Each row is where one point has got to under a steady rotation. How many steps took it there?
The counts run from 0 to 464.
[142 119  91 117 128 114 108 138 137 111 111 119 154 115 139  88 153 131
  92 108 101 167  66 112 141 149 169 148 107 110  64  99 106 148 109 134
 124 136 162 110 148 102 139 132 112  99 158 135  93  68 179 147  93 138
 125 163  98 121  94  82 141  92 111 112 133  94 142 118 109 101 123 169
 112  83 123  85 122 120 115 158] => 118
[135 111  97 111 126 110 147 127 135 125 118  92 160 139 114  83 147 153
 147 123 112 156 104 106 135 124 127 148 121 120  89  80 136 142 114 117
 130 149 138 139 153  61  88 115 107 114 120 163 141  65 203 167 107 161
 112 149 108 113 130 126 179  99  99 130 105 129 143 122 116  96  86 157
 123  78 120  79  98 163 131 137] => 378
[139  98  80 102 154 114 133 138 113 110 109 109 127 123 116 112 135 112
 130  92 122 125  51 114 109 188 173 118 121 122  79 110  91 152 110 137
 121 149 131 111 137  97 134 158 139  96 129 164 118  55 184 179 124 104
 130 145  94  97 130 126 172 117  90 111 111 114 141  94 119  89  91 152
 131 109  91 138 126 167 124 145] => 313
[142 113  75 113 148  84 114 134 169 119 130 125 162 135  98  97 158 145
 154 111 125 171  74 149 125 117 158 122 123 117  86 100 106 149 114 115
 145 141  92 125 143 115 157 144 130 122 123 156 112  82 167 140  72 137
 119 113 119 132 109  93 148 126 108 126 153 116 122 120 124 103  86 175
 170  62 128  96 153 100  87 133] => 432
[137 132  76 109 149 113 112 151 136 114 125 107 138 145 120 102 194 145
 177 120 131 165  77  91 135  84 113 128  97  76  77 104 127 116 105 132
 142 163 101  99 145  99 153 158 149 143 130 142 127  67 175 154 103 141
  99 146 128 103 132  80 157 128  92 136  94 124 135  96 135  92 100 136
 166  82 118 116 136 146 136 116] => 261
[145 118  81 112 116 110 108 135 153 103 148 114 134 101 130 115 130 161
 139  94 110 173 110 140 123 133 151 118 108 118  70 101 114 156 111 110
 119 150 131 117 139 107 139 140 118  72 147 166 116  63 199 157  93 145
 103 134  74 136  97 108 176 108 118 133 134 121 117 128 110 106  85 168
 131  66 132  94 125 125 131 156] => 406
[134  86  90 107 145 113 129 136 128 126  92 104 120 120 119  98 150 129
 147  97 106 130  81 113 110 156 177 132 127 125  84  97  88 141 121 122
 137 162 145 113 153  99 122 136 125  78 123 179 120  66 197 164  93 132
 125 136  79 115 123 109 174 109  90 135 133 121 140 104 112  83 104 154
 143 104 116 145 122 154 117 137] => 124
[134 115  64 101 126 115 103 133 136  86 112 114 166 134  85 121 156 163
 170 112 133 161  77 128 122 136 179 124 111 114 104  74 102 130 123 128
 105 133 114 130 134  99 164 144 158 152 146 136 108  72 176 185 104 158
 140 108 131 120  95 115 163 138  92 134 139 111 133 112 116  97  95 150
 142  81 124 112 127 165 130 140] => 224
[114  92  81 108 140 100 133 140 145 121 112 114 117 103 113 109 154 140
 138  94 103 164  88 108 103 124 163 127 110 103  88  87  92 128 153 123
 128 153 141 111 157 106 137 129 129  96 117 163 114  69 204 154  78 129
 112 129  84 110 115  68 158 105  95 162 137 124 133  90 125 103 112 163
 151  84 138 121 126 153 121 139] => 126
[129 103  70 108 146 101 119 117 169 123 131 104 160 140 119 104 142 175
 160 123 128 147 110 113 163 111 126 122 107 114  95 101 126 146  84 120
 149 140 125 133 137  94 102 144 102 112 117 158 134  81 201 130  77 143
 122 161  98 105 158 121 156 130  95 111 125 129 116  97 146  99 120 157
 182  89  80  86 139 152 119 138] => 171
[119  96 100 100 160 127 126 115 130 134  88 115 144 122 110  86 164 146
 155 125 127 137  74  95 118 137 146 151 117 114  71  99 109 144 121 117
 119 158 126 119 120  89 112 112 124 103 150 126 115  59 199 180 104 117
 119 149 129 110 138 120 169 117  89 110 125 126 162  74 129  89 120 136
 130 106 109 110 111 184 144 150] => 353
[142 114  91 122 148 102 139 133 144 127 128 106 153 129  99  77 158 123
 152 135 118 166 104 124 132 122 121 137 116 112  97  89 123 126 135 106
 137 151 118 135 153  67 100 130 112 120 110 152 122  56 202 169  92 139
 101 132 114 133 131 109 168  93 120 133 139 126 133 121 119 101  83 171
 136  54 120  71 112 153 108 134] => 376
[125 117  68 102 134 101 124 141 137 108 119 118 161 136 101 111 160 159
 165 113 140 172  71 101 130  98 122 108 113  92  91  87 123 119 116 119
 144 170  90 120 141  98 135 150 147 120 122 156 141 100 209 159  82 143
 105 136 134 115 135 113 172 146  95 144 114 139 141 115 150 105 116 135
 183  74 107 107 119 143 126  97] => 451
[125 105  83 110 164 106 138 142 146 146 124 133 134 128 114  80 165 120
 145 142 112 144  72 110 137 115 116 154 109  97  68  97 129 154 100 128
 149 146 123  97 131 103 103 136 116 114 132 132 136  62 191 146 103  89
  96 151 114 110 144 104 148 116 123 113 118 126 134  68 138 117  94 151
 145  83 105  71 119 149 113 144] => 335
[140 119  70 105 146 112 109 144 143 112 127 119 114 115 108 110 172 141
 180 105 119 165  74 109 118  91 132 113  90  97  82 103 115 118 116 136
 127 156 114 104 149 124 163 161 153 139 132 147 119  69 179 152 103 134
  93 123 115 114 117  63 156 131  97 152 128 118 135 101 127 106 101 148
 165  77 138 139 146 144 131 139] => 259
[146 106  96 117 132 128 141 131 114 115 115 118 141 113 143 101 144 140
 133 126 119 136 109 102 147 157 151 122  90 135  88  84  92 134 113 137
 117 156 145  98 164  95 115 129 119  96 109 158 125  41 207 161 109 126
 127 147  83  95 118 133 164 116 100 129 131 117 150 110 125  99  99 169
 129  88  86  94 112 167 115 155] => 346
[145 113  93 117 138 123 139 137 119  97 119 108 172 128 141  90 134 150
 127 124 111 147  50 108 147 155 146 141  82 117  76  65 139 159  94 144
 115 165 141 109 144 105 130 129 136 154 145 134 119  64 186 168 133 138
 144 163 124  81 119 118 175 130  96 114 107 111 161 118 129 113  94 154
 122 103 125 111 100 160 135 152] => 58
[117 113  72 108 130 108 110 127 163 106 119  96 180 151 116  80 151 196
 141 122 117 163 103 124 137 130 178 158 130 108  76  82 132 157 111 117
 117 122 134 146 122  99 156 114 111 122 157 152 134  65 169 149  92 151
 141 147 109 103  96  96 157 113  94 105 126 115 108  97 108  96  99 159
 128 100 141  82 123 128 133 154] => 397
[113 112  96 110 154  90 125 143 157 127 108 114 162 144  99  78 161 134
 130 126 119 156  57 113 129 129 144 155 131  93  70 111 121 149 110 103
 148 140 123 119 123  75  99 126 109 100 141 153 120  91 196 146  84 118
 114 160 126 132 137 105 154 109 111  97 126 111 127  80 132 117 104 136
 140  67 112  67 103 119 113 117] => 146
[130 120  92 125 144 112 137 138 146 134 114  96 158 144 140  78 156 136
 132 123 105 142  82 112 161 120 127 155 114 117  70  96 140 144  78 128
 154 154 154 118 154  92 100 124 103 122 124 166 141  72 195 138  92 133
 124 166  90  92 149  92 164  88  98 111  98 112 136 118 121  99 103 148
 140  99 116  93 121 136 120 129] => 114
[142 110  69 116 119  94  98 135 146  99 125 125 158 123 141 100 123 176
 119 102 103 178  65 129 150 115 159 112  82 124  64  87 136 159  88 146
 131 152 137 127 133 125 142 133 122 114 137 145 102 105 185 148  93 155
 124 168 103 114 113  82 156 128  97 137 131 103 138 137 136 122 111 156
 142  71 126  98 109 114 140 164] => 439
[167 119  89  97 140 134 102 133 111 112 105 105 133 127 111 123 159 131
 172 111 137 132  64 109 123 151 156 104 107 121  90  97 106 141  85 141
 134 151 122 103 145  96 155 155 153 112 137 158 127  64 174 183 115 163
 121 132 112 120 120 124 182 132  81 132 115 110 145 134 111  68  85 137
 139 102 106 166 148 150 134 133] => 255
[166  97  75 100 153 141 145 135 117 128 126 108 128 110 131 103 152 134
 173 119 127 132  77 104 113 140 142 135 104 121  92  83 115 151 105 132
 121 167 122  87 157 125 133 148 143 108 129 152 137  50 195 159 113 120
 115 133 108  93 113 127 180 122 102 134 113 133 156 112 122  80  84 154
 143 118 128 143 147 166 124 139] => 66
[139 111  86 115 146 109 133 153 133  96 134 125 152 141 119 103 142 135
 159 120 130 136  68 131 119 166 149 129 115 118  74  86 104 149 109 125
 121 162  96  93 140 118 159 144 147 135 128 169 137  46 168 172 127  99
 140 115  99  86 107 126 177 137 118 116 128 127 128  90 121 117  60 166
 140  93 117 121 121 140  97 152] => 50
[149 112  58  86 130 140 114 144 127 111 152 112 127 102 135 129 154 138
 123 105 115 166  62  76 127 113 134 125  94  92  78 101 113 139 100 152
 115 141 146  91 153 112 148 156 148 109 149 126 118  70 191 140 123 131
  91 154 120 106  91  84 152 121 114 128  99 113 127  87 125 101 128 157
 130 100 121 113 140 132 133 148] => 291
[169 106  79 112 152 134 115 127 119  99 134 129 170  89 129 104 153 115
 122 118 133 173  57 111 138 155 150 125  92 110  84  85 108 146 120 137
 100 146 130 106 157 113 150 146 145 135 160 109  86  44 184 165 131 131
 114 139 135 111  95 101 155  99 116 113 135 102 158 128 120  96 115 163
 126  91 130 104 129 159 120 161] => 61
[141 103  68 106 166 138 107 133 146 143 130 109 142 103 117 101 169 129
 137 115 123 155  64 107 125 134 141 155 119  83  64 105 121 154 104 120
 129 135 142 108 133 118 134 155 135  96 187 110 104  63 190 140 100 116
 102 147 120 130 123  90 155  82 119  98 117 108 135  99 112  83 134 137
 138 108 153 110 150 147 134 123] => 103
[157 117  76 101 142 118  89 116 151 137 134 110 157 114 122  96 165 172
 152 124 137 175  75 106 134 108 133 130 119  84  62 109 127 162  92 113
 146 144 116 113 124 108 139 148 134  84 173 130 119  89 196 131  84 145
  98 156 134 150 111 114 156 115 114 105 120 125 128 115 127  89 116 136
 143  81 125  98 151 102 145 130] => 425
[146  95  77  94 143 113 112 125 127 110 130 128 120 103 121 102 133 145
 143 105 111 162  54 112 112 116 133 118  82 110  63 109 120 170  98 162
 116 144 117 117 123 112 149 156 137 111 153 116 103  73 179 169 129 124
  96 146 131 123 114  94 165 138 105 129 119 120 154 100 132 109  90 153
 118  81 123 117 132 141 159 180] => 28
[154 137  69 101 119 137  99 133 149  93 133 121 151 108 136 131 149 200
 158 126 126 155 100 104 155 116 144 127  91  93  79  67 129 147  80 133
 106 152 148  87 143 127 153 142 157 123 166 140 130  82 192 147 107 167
 118 133 106 114  92 106 164 143 111 125 119 107 112  99 123 115 100 144
 141  85 126 104 128 133 137 144] => 232
[135 108  70 111 137  93 126 139 142 119 128 118 146 119 108 104 163 150
 176 102 139 176  64 109 126 102 130 102 111  94  86  97 115 123 122 126
 142 166  92 123 143 117 139 152 145 121 126 158 122  95 211 154  70 137
 107 129 133 126 137  98 170 136 105 152 126 133 140 118 149 108 110 134
 192  67 117 120 129 141 120 109] => 450
[128 109 106 103 136 103 120 133 133 106  81 111 162 130 110  79 149 169
 146 108 114 160  57 120 107 137 168 142 120 102  69  74 113 157 128 112
 124 164 123 130 134  87 126 107 136 111 152 169 125  96 194 175  93 160
 136 147 127 132 110 120 179 139  97 130 134 111 152 107 117 110 105 136
 120  85 136 117  93 129 137 136] => 412
[146 104  86 121 155 123 135 133 146 129 138 105 154 105 128 102 162 128
 151 102 134 164  92 108 151 133 115 127  97 109  93  89 114 120 125 124
 124 164 147 114 171 104 107 147 125 143 130 144 110  53 212 142 103 137
 119 142 100 102 158  89 167  84 105 125 118 117 148 141 131  88 130 155
 171  96 128 121 128 182 112 132] => 96
[126 121 103 121 149 121 129 157 111 110  86 103 164 145 116  73 172 122
 134 115 126 159  58 114 126 163 171 154 120  99  66  93 111 122 128 107
 125 158 124 120 140  81 141 123 137 135 139 151 121  52 172 197 115 119
 137 132 124  93 118 115 171  99 102 126 120 102 160 115 115  83  93 140
 124 105 122 118  99 157 123 121] => 90
[150  94  89 126 163 106 128 117 142 123 128 118 168 123 118  96 148 115
 132 120 128 145  80 128 159 159 136 130 100 140  90 107 113 140 111 136
 138 132 134 127 152  87 104 150 100 132 115 142  87  43 192 158 112 122
 125 144 105 101 154 107 150  87  98  98 143 100 149 120 117  92 107 175
 151  82  86  96 134 177 103 163] => 343
[158  98  79  90 148 140 111 114 141 129 113  99 135 110 110 111 153 167
 180 112 122 147 113 109 115 138 172 131 127 132 100  82  95 155 122 115
 115 138 131 108 149 100 145 131 133  73 146 163 132  50 189 162  99 150
 125 118 100 134  96 130 176 112  95 127 141 130 128 102 102  67  95 158
 125 104 124 124 149 153 123 149] => 388
[125 110  61 105 150 105 128 140 145 121 123 107 173 141 102  85 135 127
 102 125 106 144  67 122 138 149 175 159 117 125  93  82 122 157 111 142
 116  99 139 142 132  87 139 136 111 135 136 140 102  61 166 167 114 112
 133 135 107  98 102  97 141  94 105 113 128 102 135  95 107  98  94 173
 109  95 114  78 115 148 119 168] => 340
[147 130  69 103 105 111 106 140 129  93 117 128 115 121 127 120 127 166
 153 104 115 164  98 126 137 129 148 103  86 120  72  89 124 157  81 132
 115 141 133 117 123 121 152 143 133  82 143 148 118  78 192 174 110 151
 103 124  94 130  98 117 182 139 107 148 119 114 127 128 117 114  72 160
 127  62 107  98 124 141 154 167] => 216
